In the data rows, 128 means zero.
Some points, each followed by its number:
[132 184 142  92  89 117 162  59 132 122  99 149 103  62 116 114  70  91
 146 107 115 100  96 158 153  90 167  98] 0
[140  99 152 197 167 141  74 206 137 170 208 108 141 147  99 141 129 183
 123 220 152 152 120  32  98 166 131 123] 1
[ 96 189 190  53  46 137 169 112  75 108  58 177  69  68 183  92 163  52
 184  99 167  54 123 255 172  41 123  66] 2
[102 183 184  93  74 189 155  94  42 102  49 153  66  11 170 117 129  67
 130  85 133  90 126 255 165  73 159  63] 3
[150  96  75 156 177 131 120 141 128 119 176 121 168 130  65 129  68 165
  75 149 113 172 111   3  94 154 149 195] 4
[152 160 105  97 122 142 168  72  96  81  89 161 133  58 118  99  99  73
 102  83  98 116  89 156 166 111 148 112] 5
[ 75 115 185 112  81 224 148 169  40 112  49 176  60  60 201 108 205  96
 134  64 129  78 143 255 173  90 111  63] 6
[ 87 134 161  80  81 132 134 103 114 114  54 145 107 106 186 120 188  95
 139  78 111 112 162 235 151  94  90  69] 7
[160  76  92 138 137 141 163 148 141 114 136 131 125 172 150 139 165 121
 107 105 108 129 164 126 123 147  83 133] 8
[130  90  98 196 159 144  82 183 154 168 218 120 187 186  70 137 131 152
 115 190 139 155 141  26  94 145 141 121] 9
[138 125 129  88 118 151 156  90 136  83  66 137 128  79 155 115 160 100
 100  70 112 123 121 165 158 147  91  88] 10
[138 140 140 145 125 124 104 144 127 169 150 122 141 130  98 122 117 158
 136 166 128 131 146  86 122 130 136 119] 11
[122 145 154 128  97 156 127  85 104 134  98 134 118 111 163 110 126  77
 127 111 123 117 142 204 163 121 125  94] 12
[102 121 158  94  99 131 138 129 135 128  83 137  84 144 171 127 185 101
 150  94 129  92 169 243 142  90  99  89] 13
[139 111 117 190 179 124  74 164 157 176 214 116 161 181  65 160  79 185
 116 210 143 164 125   0  87 157 157 197] 14
[122 142 117 107  96 164 156 116 109 113 111 156 132 108 154 111 153  82
 141  83 112 123 134 176 166 100 112 106] 15
[125 118  97 145 159 154 146 130 122 103 150 138 165 126 109 104 126 147
 133 147 120 124 101  81 134 133 133 132] 16
[128 134  88 140 118 172 151 122 104  98 143 161 178  93 108 110  90 136
 113 148 113 158  84  63 132 123 127 146] 17
[131  94 106 135 132 149 129 140 135 120 149 132 156 147 120 118 146 160
 117 123 124 139 141  71 107 135 106 132] 18
[131 130 123  82  92  84 161  87 129  79  72 141 105 127 164 116 136 115
 143  68 123  96 126 196 136 114 118 104] 19
[ 91 116 128 104 123 179 143 131 149  89  71 119  77 129 176 123 192 113
 138  64 156  89 133 203 145 144 112 108] 20
[ 68 115 172  77 104 160 136 123 139  96  44 181  76 136 178 129 226  94
 154  40 118 101 168 255 146 128  68  54] 21
[102 100 189 113 127 184 133 120 144 103  95 128  61 109 179 131 212 114
 128  68 128  97 146 231 152 145  91  79] 22
[123 132 133 191 153 125  42 164 178 207 214 105 139 180  89 158  94 163
 136 223 161 171 146  40  93 148 173 151] 23
[120 119 135 101 117 151 159  96 116  73  74 179  89 111 148 117 168  66
 112  40 106  85 134 213 151 123  90 116] 24
[ 95 125 162 202 160 157  57 169 194 176 198  94 103 172  98 151 165 151
 129 183 163 134 140  80 100 167 146 115] 25
[145 137 127 155 135 132 102 137 133 168 160 114 151 118  96 127 113 169
 126 160 126 134 144  65 123 143 140 120] 26
New points follow, each followed by the numbers of its three nearest points above, looking only along the 5 directions in which the numbered points spread most, nearest first.
[147 161 129 124 137 122 134  57 116 126 103 127 137  72 146 131  63 120
 107 136 140 107 117 147 152 121 165 139] 0 5 12
[111 123 169 104  76  77 153 131 118 144  62 125 100 163 149 141 165 105
 182 120 105 121 171 209 140 101 115 142] 13 19 7
[ 96 160 163  72  79 144 145 116 116 119  59 152  97  89 176 113 174  95
 166  48 149  82 143 234 162  80 101  43] 7 13 2
[142  97 106 160 178  71  98 193 153 156 179 102 134 178  90 180 133 178
 142 151 154 131 111  40  76 145 139 163] 9 26 14
[104 125 146 183 135 100  37 198 175 204 238 115 122 230  74 135 103 184
 171 239 171 164 141  57  75 156 169 148] 23 1 14
[166 155  92  68  91 161 174  74  98  82  81 159 156  40 149  89  88 105
 106  61 137 112  91 139 180 108 126  76] 5 0 10
[ 80 165 176  85  71 159 144  70 142 111  45 123  76  89 201 106 177 101
 152  92 146  45 168 255 182 103  96  66] 7 13 21
[ 84 187 187  99  70 142 140  82 111 126  60 150  73  56 180 125 162  81
 144 117 129  97 144 255 151  79 126  73] 2 7 3
[170 135  94 119 119 116 153 126 118 109 137 139 168 125 125 131 117 131
 132 121 125 118 105 105 138 107 105 132] 16 18 17
[130 136 154 147 110 149 116 112 114 147 120 125 126 121 148 124 122 102
 123 135 120 122 141 172 153 135 124 104] 12 15 11
[127 192 146 118 104  99 123  99 100 126  96 118 107  95 116 128  56 110
 139 148 149 130  97 128 120  94 200 173] 0 11 12
[129 184 185 137  98 175 116  89  73 113  90 124 125  38 142 105  73  67
 103 178 140 124  82 163 163 124 186 131] 0 5 12
[141 158 129 117 129 128 136  62 118 125  97 127 130  83 149 126  81 119
 115 125 137 107 123 164 153 116 158 133] 0 12 5
[154  78  63 170 194 149 111 161 123 117 198 125 183 130  48 127  61 179
  58 161 111 183 106   0  91 164 150 207] 4 14 9
[103 118 152  99  92  76 152  84 159 142  62 110  89 172 180 135 181 118
 140 108  97 114 182 230 137 146  98 112] 13 19 7
[115 161 141 122 113 150 132  92 106 118 103 156  91  79 146 103 125  72
 120 113 138 115 123 202 149 109 141  86] 12 15 0
[ 97  70 136 123 135  90 132 169 173 125 137  69 118 224 129 151 189 147
 140 125  92 130 195 133  74 160  97 209] 8 18 11
[ 74 190 193  74  56 140 156  61 115 110  28 158  54  44 197 123 177  68
 152  85 126  83 151 255 163  70 114  64] 2 3 7
[121 122  98  94 104 135 156 111 116 101 105 181 138 135 138 101 153  91
 139  81 106 113 130 144 165 104  99 105] 15 19 10
[109 135 162  79  92 135 157  97 101  98  75 171 101 106 172  98 179  94
 138  86 113  95 134 216 163 108  76  76] 7 24 15
[131 158 153 126  85 148 130  78 102 137 100 134 130 104 160 111 116  82
 129 116 116 113 141 191 166 118 124  99] 12 15 19
[ 94 149 129  60  88 169 153  88 106  89  77 176  97 127 167 113 176  65
 149  52 125 104 155 249 172  96 116 117] 7 24 19
[ 69  15 133 111 132 129 122 185 180 119 125  84  94 255 169 150 255 177
 137  77  90 125 221 183  85 194  44 174] 8 20 22
[126  79 152 117 138 133 142 121 133 125 100 136 107 165 169 144 189  96
 109  99 116 109 164 187 122 142  96 121] 20 8 13
[150 131  69  87 133 111 158 116  95  96 112 140 201  90 104 111  49 125
  94 117 105 190  77  48 123 135 120 181] 17 16 4
[136 113 157 196 163 149  74 196 133 173 196 104 133 132 101 146 119 172
 121 221 161 149 116  47  98 162 147 123] 1 23 9
[146 178  87  78 104 124 164  61  76 100 108 143 183  65 122  85  66 117
 125 116 127 144  75 115 189  80 140 134] 5 0 17
[176  91  65 135 174  98 131 151 143 135 146  93 186 122 117 132  86 187
  55 150 101 178 117   0  91 159 114 207] 4 16 18
[124 195 125  80  97 107 170  50  82  99  80 156 117  69 135  93  59  79
 138 104 149 118 102 187 169  90 174 127] 0 5 12
[130 176 147 100  83 148 159  69  89  90 109 154 109  64 137  83  88  94
 164 119 142 104  90 194 168  82 171 110] 0 5 12
[115 123 137 103 104  90 152  80 150 128  77 122 104 158 163 127 161 112
 131 105 101 124 159 200 138 141 109 120] 19 13 12
[135 165 127 105 121 121 150  80 117 122 105 118 111  72 136 129  66 113
 121 123 140 124 100 154 139 113 163 137] 0 5 12
[122 195 147 107 103 124 148  84  79 120 102 167 129  75 131 107  78  61
 137 127 142 114  95 177 161  71 197 123] 0 5 12
[137 166 124 101 112  70 154  68 140 120  94 112 113 116 131 131  93 119
 138 109 120 130 127 150 113 119 148 147] 0 19 12
[134 163 131 110 122 115 148  84 118 132 105 113 105  78 140 136  65 114
 121 128 144 125  99 158 132 114 166 145] 0 12 5
[188 141  73 167 183 106 135 134 155 126 191 109 174 134  59 123  70 151
  92 173  81 166 114   0 106 145 140 197] 4 14 26
[110 180 148 102  95 157 144  68  96 106  74 170  77  50 164  94 131  52
 119  90 140 100 123 246 166  96 139  66] 3 12 2
[116 120 101 138 149 155 149 118 125 100 134 134 147 124 120 107 127 137
 133 132 125 118 107 114 136 125 139 139] 16 18 17
[151 162 105  98 124 143 169  69  97  75  85 164 121  59 117 105 104  59
  99  76  95 116  88 166 163 115 152 118] 5 0 10
[ 58 123 161  76  90 155 134 137 137 108  27 123  75 133 197 124 209 124
 137  44 149  98 166 235 126 117  94  77] 21 13 7
[112 102 121 114 127 139 139 130 111 108 112 133 117 145 145 111 143 109
 131 100 143 136 133 164 139 114 125 113] 15 12 10
[139 129 112 125 128 159 140  83 141 110  98 130 127  94 158 131 142 124
 110  87 105 116 144 161 158 148 117 120] 10 15 12
[ 60 111 205 114  78 247 146 192  22 115  33 177  41  51 213 111 232  95
 138  55 125  69 151 255 173  90 106  57] 6 3 21
[152 149 102 116 135 132 148  94 107  96 116 147 136  92 105 116  98  84
 102 104 105 132  94 122 145 122 152 135] 5 17 16
[102 119 154  97 101 128 132 139 144 136  84 126  82 154 168 135 183 105
 155  95 135  94 175 245 135  84 109  95] 13 7 20
[118 131 158 129 112 167 138 125  88 127 112 125 104 109 155 118 121 102
 126 113 159 113 132 176 130 119 136 120] 12 15 10
